Each named move below is a turn or a mirror, shown by a few rows before and after it. Which moves, in which order, take the first row of each later pair to the second? The first pair is answered.
livu (before |-> after):
[ 25   6  13  14  -1   6  -5  14  17 -18 -17  16 -11  15  24  -9  18  23
  -4  16  35  42   0  29   2 -24   9  -1  23] |-> [  2  17  34  -9   9 -21   8  -6  -1  -8  -1   8 -28   8  11  28  22   2
  26  16  32  35  18   9  -8 -25  27   9   7]
[ 24 -22 -16   5 -35   0 -13  13 -21  -7  10  -1   4  -1  18 -14  12  17
 -17 -15 -13 -12 -14   0   4  -8  -9 -30  16] |-> [  2 -13   5 -18 -24 -27  -2  -6 -37   2  23  -7 -16 -10   8  20  15  -1
  13 -12 -17 -18   4 -21  -6  -3   6 -20   1]
[-14   0   8   4  18 -23 -14 -23 -14  -2 -19  27  -3  31  -6  42  -9 -18
  31 -16   0 -41  18  -8   0  18 -20  -3 -25] |-> [ 13 -14 -16  30   6   9 -25  -1   3 -14 -36  34  22  39   8   2 -13   4
  -3 -13   2 -34  -3  15  12  19 -38 -13  -7]
[-18  -2 -11 -27 -34 -11 -15  -6  -3   4  51 -18   4   8  38   4  20 -18
  19  -2  29 -12 -32 -22  -4  -2  12 -42  25] |-> [ -9  -7 -18 -20 -35  -2 -18   3   5   0  44 -14  12  11  42  -7  18 -13
   7  -3  32 -12 -38 -14   0  -1   8 -46  31]
vok (before |-> after):
[  4  14   0  -4 -12 -12  -9   5 -19  -6  27  -9 -25  14  17   1  22   8
  16  16  30  15 -38  -4  10 -14   9 -22  42] |-> [-11  20  -7 -22 -10  -7  -8  -2 -13  15  37 -23 -34   1  11   4  12   0
  21   9   7   7 -31 -20   4  -2  29  -8  35]
[  2  32  19   0  44  -1  12 -20  36  -5 -25 -11 -34   9  -7  15   5   0
  19  14  16  52  33  14  -5   7  22  28  -8] |-> [ 19  20  18  16  32   2   7 -15  28 -24 -31   3 -28  22   1  12  17  15
   7  19  28  59  25  30   2 -12   9  14  11]
[ 27 -32 -36  21  38  15  -9  24  14 -15 -17 -22  25   8 -11 -52 -18  34
 -19   6 -23 -29   0  12   4  39 -41   0 -29] |-> [ 36 -35 -45  22  24  21 -16  22  10 -12 -12 -16  21   8  -2 -56 -10  42
 -34   4 -26 -25  -4  15   1  30 -34  -4 -14]
ganaz (before |-> after):
[ -1  31  18  20  31 -22  12  15   0 -10 -24   7 -12  -8 -30   8  14 -19
  14  14   5  -4  19 -12  12   5  -6  21   2] |-> [  0  29  18  18  31 -24  12  11   0  -6 -25   6 -14 -11 -31  10  12 -17
  15  13   5  -3  21 -14  15   4  -7  24   3]
[-11  20  16   3  -9   4 -10  35  -8  -3  23 -12   7  28  26 -22   1 -19
   4   9  21 -25 -32   3  19 -12   9 -29  30] |-> [-33  22  10 -24  -8   9  -6  12  -6  30  32 -24 -20  -3  15 -10 -15 -24
  11  -3 -18 -28  -7 -17   5  -3  40  -2   9]
[  2   4  32  23  42 -21   9 -17  25  14   4   0  12  -3   8  24  15  10
   6   8  32   4  28 -43   0   4  13 -14   0] |-> [  3   5  30  21  42 -19  11 -17  27  15   4   2  11  -3   5  23  12  10
   7   6  30   6  27 -42  -2   5  15 -13   2]
[  0 -43   8  -9  -3 -12   0 -21 -18   9  -8   8   4 -15   2  12  -2  -7
   9 -10 -19 -27  26 -18   4   3  -8  -5 -31] |-> [ 13 -45  10  10  -1 -14  -4  -4 -22 -13 -17  16  19   5   9   3   7  -5
   4  -2   6 -25  12  -6  15  -2 -26 -21 -20]
dit (before |-> after):
[-14  -6  12   6  35 -16  16   1  11 -29 -23  13  14   2 -25   0 -29  -2
  15   8  -2 -20  30   4   6  10 -25  23 -46] |-> [-28   9   5 -18  26 -14  13 -18  11  -2  -2  -2 -11 -11 -25  10 -26 -11
  24   1 -19 -13  40 -13  -6  12  14  39 -38]
[ 23  -2  -2   5 -13  -3  -6  15   6  -1   5   6 -13   1 -12   4  25   8
  -6 -20  20   5  10   4 -17 -17  33 -27  10] |-> [ 27  -2  -2   8 -15  -1  -6  18   6  -2   6   5  -8   1 -11   0  25   9
  -8 -22  18   3   9   6 -12 -15  29 -26  12]
[ -8 -26  10   7 -20   7  -5 -25  -5 -15 -14  13  -6 -13  17   9   3  40
 -17  -4  -4   7   4   8  -7 -16  12  20 -30] |-> [-10 -18   3   1 -25  13 -13 -24  -4  -3  -2   7 -14 -15  20   5   2  37
 -21  -9 -13   5   0  -1  -8 -13  24  23 -24]
Pairs:
(2 to 3 moves a pair)
[ 16   4 -15   0  -5  18  -5 -28  38   7 -11   5 -17 -14  -8   7  -8  28
 -14  12 -11  47  35  19  -4 -15  25  35  11] |-> [ 23   8 -10   9  -4  14  -6 -21  32 -11 -13   5 -13  -2  -1   6   4  27
 -13  21  13  56  28  26   1 -23  18  24  27]
ganaz, dit
[  0  51  21  10   7   4  -8   6  28 -21  18 -11   6  30  12   9  19 -29
  34  17  41  29  20  31 -11  -4  30   5  47] |-> [ 15  35   9  24  -6  15 -15  20  27 -28  11  -1  22  34  21 -10  24 -19
  14  16  43  26   7  41  -4 -11  14  -9  56]
vok, dit, dit
[ 13 -24   8   3 -30  -9  -5 -10 -30  -8  10  38 -10  -6   8  17  24  13
  -8  -8   5   2  -3  24  -2 -45  -6 -15  23] |-> [-16 -10  35 -13  11 -27  16 -22 -17  -4   3  24  -8 -19 -19  34  -1  -7
  28  -6   4 -16  21  10  -6 -14  -8  12 -24]
ganaz, vok, vok
[-12  13 -11  -5   8  16   0  -8  28  27  10  -9   6  -1   0 -25 -21 -17
 -18 -12 -18 -17   5  -8  -7  34  15   7  -8] |-> [ 14   3   9  30  10  -2   2   8  16 -19 -11  14  28  27   6 -20  -2  -6
 -18   6  27  -7  -3  19   7   7 -25 -18   7]
vok, livu, vok
[ 22 -31 -22   6 -22  32 -22  16  19 -20 -25  22  12   6   7 -57  -8  33
 -35   3 -12 -13  13  12  31  -7 -25   3 -32] |-> [ -6 -17  38 -10   6 -37   0 -12 -24 -39 -17  25  -7  16 -17  13  10   3
  27  18  17 -21  43  -5  28 -23 -27   1 -55]
livu, vok
[ -6 -12 -11  -7 -17  40  -8  16  17   6 -16  -2  -1 -17  -2   0   6  -2
 -15   6 -10  29  13   7   6 -13  19  14  26] |-> [ -2 -22  -1   6  -8  34  -3  19  17 -11 -29  10  10 -13  -6   2   4   6
 -14  14   2  28  16  18   9 -17  -2  12  18]
dit, dit
[ 13 -11  -6  -7  -4   1  -6   6  -5  -1 -26  24   6   7  -7  -5 -14  -3
  17   1  -7 -21   2  12  -2   1 -21 -11 -21] |-> [  1   1 -10 -27 -11   1  -7  -9  -6  17 -10  16 -14  -3  -9   5 -12  -8
  27  -1 -22 -14  11  -1 -13   4   7   2 -17]
dit, dit
[ 20 -27  19 -19  -2  42 -23 -11   0  -5  10  -6   4 -42 -12   0 -16  10
  -6   0  -7 -16 -22  11   5 -21  10  28   3] |-> [ 11 -21  36 -20  17  27 -12 -13  -6 -12   5  -9   6 -40 -24  12 -20  -1
  13   5   3 -21 -14   7   4 -14   3  31 -16]
livu, vok
[  2  16  19  -6  20 -16   6   6 -32 -21 -22  27  22   2 -10  -5 -23  19
 -14  -4   8 -19  -3  -5   2  -1 -20   7 -47] |-> [  9  23 -20 -15  -6  23 -13  15 -12   5  -4  13  16  -5   9 -38 -22  27
 -44 -12 -11  -9 -21 -10  -1   7  11   7 -18]
dit, dit, livu
[-12  -2   4 -29 -24   4  -2 -26 -22   5  19  15 -25  -3  18  18  17   6
   4  -9  -6   1  -9 -15   8 -21  12   2  15] |-> [ -6 -10 -19 -24 -17  36  -6 -16  11  15   3  12  -9 -15  17 -18 -12  18
 -18 -12 -28   1  -9  -6  12   1   7  15   1]
vok, livu, ganaz
[  4 -21 -19  34  27  24   2  25  27  -7 -33   9  26  -7  -2 -30 -23  12
 -14 -21   0 -23 -15   4  17  18 -38  -3 -25] |-> [-33   6  -2 -11  30  -5   9  -1   5  28   3 -17 -11 -20 -12  10 -17 -22
  28 -32 -19 -39   1 -39   1  31   6  12 -36]
livu, dit
[ -2 -20  31   9  17 -12 -14  13 -24 -23 -25  -4  -1   3 -21  23 -21   1
  -4  -3  18 -14  -7  22  -6 -21 -23 -19 -28] |-> [  4 -20 -15  -4 -11  32 -34  11   1  11 -10 -14 -16 -18  -6  -9 -30  16
 -40 -16 -20   4 -15  20 -15 -16  16  -4  -7]
dit, livu, vok
[  2   7 -13   9  34   3  -2  -9  -1 -40  -7  -7   6 -30 -11 -20 -13   6
   3   4  -1  10  16 -14 -10 -15   4 -13 -47] |-> [  2   6  -1  11  27 -10  -2 -11 -17 -50  -5  -2   1 -21  -8  -5   0   5
   8   7   9  13  11 -12  -8 -29   3 -22 -37]
vok, livu, ganaz
[ -9 -11 -21  16  24  30  11  10  37   6 -25 -10  13 -19 -20 -37 -47  -4
  -6 -13 -36 -22   4   2   0  23  -8  24 -35] |-> [  0 -26 -32   7   0  35   3  -2  25  17 -18   2  -8 -28 -16 -29 -41  15
 -22 -17 -54  -5  14   6  -9  -2   3  24 -23]
vok, vok, ganaz
[  3 -22 -13   9   5  24   4  -2  14 -17 -14   2  15  -5  -6  -1 -11  32
 -10  -8 -27  19  14  25   5  10  -6   1 -16] |-> [ -4 -16 -13   1  10  19   6  -9  16 -10 -12  -3   9  -9 -10   6 -14  25
  -4  -8 -35  19  22  16  -1  14   4  11 -22]
vok, vok, dit
[-12  26 -24 -23 -13  13 -11   0   5  45  28 -24 -46 -19  12   0   3 -15
  -5   3 -35  10 -21 -44 -25   3  36   5  12] |-> [  8   0 -47   7 -16  42 -15  27  25  30  -1  -9  -6 -15  13 -44 -16   2
 -38   0 -42  -1 -39 -21 -11  15  -6  -4   5]
livu, dit, vok
[ -1 -42  -9 -20  22   6  -5 -16  12   9   8  31  -9   0 -16  19 -37   3
  10 -12 -44 -13  28 -11 -18   3 -19  33 -26] |-> [ 30 -48 -30   3 -17  23 -24   7   3  -6  15  41   1  21  16  -6 -13  19
 -27 -13 -27  -4  -4   7  -7 -19 -26   4  25]
ganaz, vok
[  9 -13 -26  11  -2  18  21  10  -6   2   9 -25 -18  16  -6  -4 -16 -13
 -27   5 -39  16   2  27  15 -31  -6  18  -3] |-> [  0 -11 -29   5   5  19  23  11  -1   8  10 -33 -20  13 -10  -2 -22 -17
 -19   2 -43  11   2  21  15 -19   0  21 -12]
ganaz, vok
[ -4 -23 -18  16 -24 -51 -20  -5   6   0  -1   7  -8 -38   0  17   3  -7
   2 -20  10 -11 -12  16  -3 -22  -9  29  -2] |-> [ -8 -18 -28  14 -24 -39 -19  -1  20   9   1   1  -5 -42  -1   5  -7  -6
  -3 -26  -3 -13 -14  15  -4 -12  -1  33  -9]
vok, livu, vok
[-53 -11  33   3  45 -44  32 -49 -25  -3 -14  17  -6 -14 -19  51  -9   4
  33  -6 -10  -5  53 -20  -2 -12 -13   6 -15] |-> [-13 -24  22  52  38 -25  19  -6 -15 -43 -35  32  37  21   0   8   3  21
  -3   8  34   3  14  17  23 -18 -57 -30  16]
ganaz, livu
[ 25  -6 -20   7   3   8  -3  27  42 -26 -20   6  -6   3  13 -22  -8 -16
  -4  -6 -10  14  -6  15   0  12  -5   7 -12] |-> [ 18   7 -13   2   1  -8  -3  34  27 -26  -5  -3  -3  18  18 -15   8 -34
  11  -5   9  -2 -21   0   6  20  -6  -8   1]
livu, dit, ganaz
[  2  28   5   3   7 -25  -7  14   8  -1 -20   4   0  27  13  24  22   1
 -15  10  54  13  -9  25  16 -22  13   3  14] |-> [  3  29 -14  -7  -9  -8 -16  11  14  15 -10   0 -13  17  21  14  22   8
 -28   5  37  20 -11  22  10 -24  34   6  25]
dit, vok, livu
[ -9  -8  34   3   3 -20  10 -29 -14  -5   2  20   3 -14   1  18   2  -7
  25   4  -7 -10  17 -17   1  -2   3  13  -6] |-> [  7 -13  17   9 -27 -11  -3 -24 -20  -7  13  25  -1  -9  19   7  19   3
   1   3  -5  -1   1 -13   2 -22  11  -2  26]
ganaz, vok, dit
[ 16 -29   6  12   5  -3   1  17  -8 -18 -22  13  24  -1 -12  -3  -8   0
   2   0  11 -23  -1  11   7   6 -38  -9 -17] |-> [ 11 -11  23   5   5 -23   2  13 -22 -24  -8   6  13   9  -8  18   9 -13
  20   4  31 -19  -2   2   8   3 -27 -17  -4]
livu, dit, ganaz
[ 19  37 -33 -12  27  22 -12   2  35  17  10  -5 -16 -29  -3 -11 -43 -15
 -18  33   6  32  17  17 -25  17  59   4  31] |-> [ 12  42   8   0  58 -19   6  -1  19 -16  -2   0  -8 -11 -16  19 -36 -27
  16  50  46  30  30  23 -19  12  32  -4  13]
vok, vok, livu
[ -9  14   2  -7   9 -20 -10   2   5  -7   3  -5   4  18   2   4  29 -12
  24  18  36 -34 -12  -3  13   5   6   0   2] |-> [  7  -1 -33  -7 -17  17 -28   3  20   9   1   2   3   6  13 -26  23  15
 -14   8   9 -21 -16   9   9  -4  18   2  15]
vok, ganaz, livu
[ 24  20  -4  15   7   0  -8   7   5   7  -1 -18  -8 -12 -25 -24   2  13
 -13  30  27  22 -27  -8   1  18  -2  21  25] |-> [  5  24   6  -3  13 -16   0  -6  -2  20   5 -22 -18 -22 -36  -5  -5   0
   8  24  12   8 -15 -25  -9  25   7  30   4]
ganaz, dit, livu
[  2 -21  21 -21 -23  -1 -20   5 -28 -18  39   3 -10  14   8  25  23  -6
  -8  16  -3  18 -14 -27 -39 -37   4 -17  42] |-> [ 11 -30   4 -15 -30  18 -26  14 -17 -20  36   5  -2  15  12   4  18   6
 -26  15  -7  22 -21 -14 -35 -38  -2 -19  45]
ganaz, livu
[-19  29  28  -9  14 -49  16 -38 -31  28  38   0  -8   5 -43  25  -6 -29
  22 -17 -30 -46  11 -10   6  -5  15   3 -25] |-> [ 32  -3 -23  24 -40   2 -17  -8 -20  17  30  24  10  17  -9 -31  11  16
 -50 -22 -35 -22 -27  24  16 -39   1 -25  34]
vok, livu, vok
[ -8  40  17  -7  11   3   5  -9  13 -20  24 -16 -16   6   8  21  11  -2
  29   6  11  18  11 -15  -1  22  19  -4  17] |-> [ -1  31  -7 -12   4  30  -1 -13  30  -3  21 -17 -20 -10   9   1  -5  11
   7  -3 -17  22  12 -12  -7  27  31   6  16]
livu, ganaz
[ -3  -5  19  -4  25  -6  16 -13   3 -11 -22   5  -3 -11 -26  19 -19   4
  19   4  -3   8  32   3  -3  -5 -11  13 -38] |-> [  4 -14  11  -5   8  -2  10 -21  -6  -5 -18  14 -14 -16 -22  22 -10  16
   3   3 -16  18  32   6  -8 -26  -3  15 -23]
vok, ganaz
[  7  -4 -22  24   2  28  -5   8   4  22 -22 -15  20 -14 -10 -35 -11  15
 -22  -9 -10 -24   5  11  -7   1 -12  13  -9] |-> [ 18 -11   2  33  -7  -2  -5   1 -28  -6 -22   4  12   2  -5  -4  18  19
 -17   3  20 -13   7  20  -5 -35 -27  -7   9]
livu, vok, vok
[ 24 -28  15  14 -11 -19  -8 -14 -20 -29 -33  10 -19 -10 -16  29   7  24
  -4  15  -6  38  48  26   3 -30  21  16   6] |-> [ 11  -4 -19 -13 -36   7 -23  -4 -10  12   5 -23 -33 -14   4   4  11   8
 -12  -2 -29  29  21  -4  -4   0  70  18  34]
dit, ganaz, vok
[ 19 -16  13  20 -12   1  -7 -15 -11 -18 -10  39   0   6  12  16  17  32
 -17   1  10  31  10  24  -6 -32 -19  -9  23] |-> [ 19 -17  -5  14 -15  17  -9 -21   0  -6 -11  32  -3  -4  10   5   7  40
 -27  -4 -10  31  13  22 -11 -30 -12   1  17]
ganaz, livu, ganaz
